In the rows, 128 means zero.
One turn moves each row of this set onto another row. After a few examples, where does it send each row asked below?
k554: [152 147 107 149 119  92 151 144 167 128 128 136 132 154 115 118 132 160
 145 131 137 112 136 132 125 149 132 122 109 142  92 150  95 107 121 116
 103  86 125 155 141 124 126 115 116  88 108 122  64 120 155 119  96 131
 101 133 128 131 105 119 113  86 102 157  79 147 132 104 156 133]
k830: [145 142 109 153 124 104 176 147 150 115 147 157 146 166 116 137 143 128
 166 153 106 118 147 121 130 116 150 115 146 123 102 138 116 110 114 137
 108  91  91 125 120 156 111 145 120 104 145 127 103 116 142 137 102 115
 113 152 149 124  92 147 152  63 163 166  97 180 137 138 155 101]
k298: [156 111  97 139 126 121 177 152 131 127 145 146 117 114 151 129 157 107
 141 107 108 124 139 104  97 137 111 137 123 139 139 170 123  89 123 116
 113  80 127 147 124 136  95 125 110  54 122 136 111  91 148 125 111 127
 110 129 110  96  93 142 121  93 164 168 133 147 129 105 162 116]
k599: [148 120 108 174 104 123 185 131 130 119 113 158 123 141 111 131 130 157
 108 122 100 122 137 134  88 136 134  78  99 130 120 141 129 117 117 124
  96  85  99 129 113 136 146 116  96 100 109 169 116 126 137 124  91 105
 131 105 134 118 103 124 110  93 134 129 120 149 149 130 133 110]
k59: [169 139  72 126  90  93 152 114 142  97 138 173 147 148 148 102 121 127
 140 118 131 114 145 112  98 141 128 113 105 115 148 147  97  81 130 127
  96  65 127 127 118 139 120 115 106  76 120 102 101 136 147 136 115 130
 147 141 149 112 133 117 129  93 123 137 104 136 141 119 154 107]
k408: [154 142  96 157 126 158 160 136 111 119 134 140 127 152 141 142 145 149
 134 128 110 126 161  80 121 150  95 103 124 145 120 169 166 108 127 117
 109  94 116 124 163 162 133 156 125 100 113 128  85 120 122 115 102 119
 122 129 121 141 111 159 142  84 149 200 103 104 161 138 127 114]
k475: [157 137  93 144 103  97 168 115 152 120 143 129 139 178 131 139 124 141
 126  93 105  91 159 105 136 161 140 115 149 129  99 148 130 127 136 157
  99 113 119 128 147 127 110 136  90  60 118 123  90 116 151 147 104 130
 148 134 114 152 109 113 157  99 175 156 133 133 147 131 119  91]
k468: [131 137 105 134 124 104 178 135 165 148 115 146 135 175 120 130 141 151
 132 116 120 118 186 131  77 149 112 116 144 109 141 132 115 111 110 131
 113  99 122 114 128 108 119 122 113  60 138 125 111 142 171 125 118  89
 130 166 119 150 115 155 149  94 147 143 128 140 154 116 123 117]
k43: [157 144 110 144 118  70 164 113 152 137 132 147 124 151 135 141 132 148
 141 114  59  80 114 100 106 134 148 104 126 138  89 160 148 111 128 153
 108 103 117 121 132 144 115 158  93  95 123 112 105 111 111 149 113 105
 123 142 133 145 101 138 123 105 138 172 113 122 140 126 134 111]
k178: [158 147  71 175 108  51 150 145 116 134 139 147 142 150 136 142 139 146
 134 108 150 115 136 123 111 128 120 109 124 141 122 143 110 111 125 156
 116  69 120 123 145 149 129 120 123  55 132 130  95 124 161  84 110 116
 124 134 132 123 121 167 122  86 152 169 104 123 141 118 145 108]
k738: [153 123 118 130 135 123 189 140 144 132 109 157 124 161 147 134 147 134
 137 132 108 100 123 148  65 161 111  86 153 129  93 136 101 106 103 137
 119  79  95 125 123 156 105 134 112  80 150 122 112 101 150 129 118 130
 104 126 116  98 106 161 149  85 146 162  95 142 151 128 163 107]
k521: [177 109 107 138 116 113 166 154 126 142 137 145 141 154 138 123 128 158
 145 138 125 148 157 110 124 145 121 123 110 162 133 138 135 124 136 110
 125 100 137 147 130 150 128 152 113  70 142 115  92 116 122  81  98  87
 163 131 114 123  95 129 108  90 138 144 113 121 125 135 159  95]
k314: [166 155  92 129 128 100 124 117 156 116 143 131 175 146 157 157 130 132
 130 134 121 154 149 132  94 155 125 104 128 145 143 155 143 116 124 115
  91 106 116 125 123 142 132 130 105  88 132 144  89 120 114  86 100 107
 146 110 126 115 105 139 127  77 138 153 107 138 154 165 159 110]
k35: [156 125 105 138 103 178 170 142 112 115 126 151 135 141 134 144 126 134
 151 116 129  52 158 156 110 142 113 101 123 124 121 145 104 114 127 149
 110  80 118 127 113 145 118 135 140 121 123 129  97 120 131 103 111 113
 111 133 127 112 110 137 130  84 153 159 103 149 140 126 143 115]
k67: [150 143  81 135 125 146 169 135 176 129 108 148 131 153 137 144 130 141
 131 117 144  96 129 102 113 151 135 108 124 145 142 155  89 116 128 179
 105 119 122 125 170 139 120 125  89 104 114 124  92 113 134  75 109 121
 125 134 122  86 112 154 148  85 148 140 108 143 140 120 134 107]
k310: [146 113 103 120 116 100 176 103 154 120 168 134 126 160 124 134 129 135
 140  77 111  93 146 113 122 158  95 109 115 116 107 159 156 112 145 150
  87  97 144 134 136 138 132 150 105  99 120 103  96 111 132 139  94 116
 102 152 127 132 114 142 116  80 164 156 127 111 154 123 134 130]
k625: [155 116  69 119 117 120 167 163 167 135 142 142 124 151 139 126 129 155
 139 119 112  72 171 119 114 126 116 113 119 124 152 139 127 115 132 110
 116  85 120 130 119 152 118 116 108 125 111 122 102 151 126 123 105 122
 126 145 134 118 113 133 121  62 143 209 105 114 153 120 129 115]
k32: [169 162  95 141 118 133 160 117 124 119 132 156 135 156 132 136 142 135
 131 107  80 137 157  83 101 170 112 117 146 134  91 146 135  96 123 104
 101  99 108 110 152 161 122 153 111  91 146 140 125 111 103 118 128 110
 128 149 155 118 125 134 153  83 163 144  96 157 162 123 144  83]
k486: [156 126  98 139 122 107 155 134 169 134 109 144 133 141 143 152 116 148
 145 115 154 132 135  70 108 158 124 115 119 148 139 146 133 117 127  94
 111 113 123 130 106 144 113 117 128  53 138 117  80 113  90  99 104 115
 125 136 137 133 117 134 136  70 143 127 102 156 145 128 129 106]
k374: [148 136 111 125 117 152 166 135 155 126 116 147 110 157 123 122 139 147
 109 115  92 146 156 105 123 168 115 115 150 145 106 148 114 103 145  97
  89 110 129 136 151 131 107 167 119  66 125 120 100 143 123 111 129 114
 133 134 110 145 128 140 138  85 138 151 118 125 162 127  98 127]
k478: [142 113 106 132 107 153 167 149 119 164 120 138 118 138 145 131 119 156
 120 129 126  95 141 147  93 125 125 102 162 129 131 149 119  99 121 128
 116  90 126 133 125 144 114 107  95  71 128 156 104 124 163 141 118 137
 128 142 127 119 142 140 137  91 123 155 129 145 164 120 114  86]

k32 moves to k374
k554 moves to k178
k738 moves to k478
Now these:
k314 moves to k486
k298 moves to k599
k310 moves to k43
k468 moves to k625

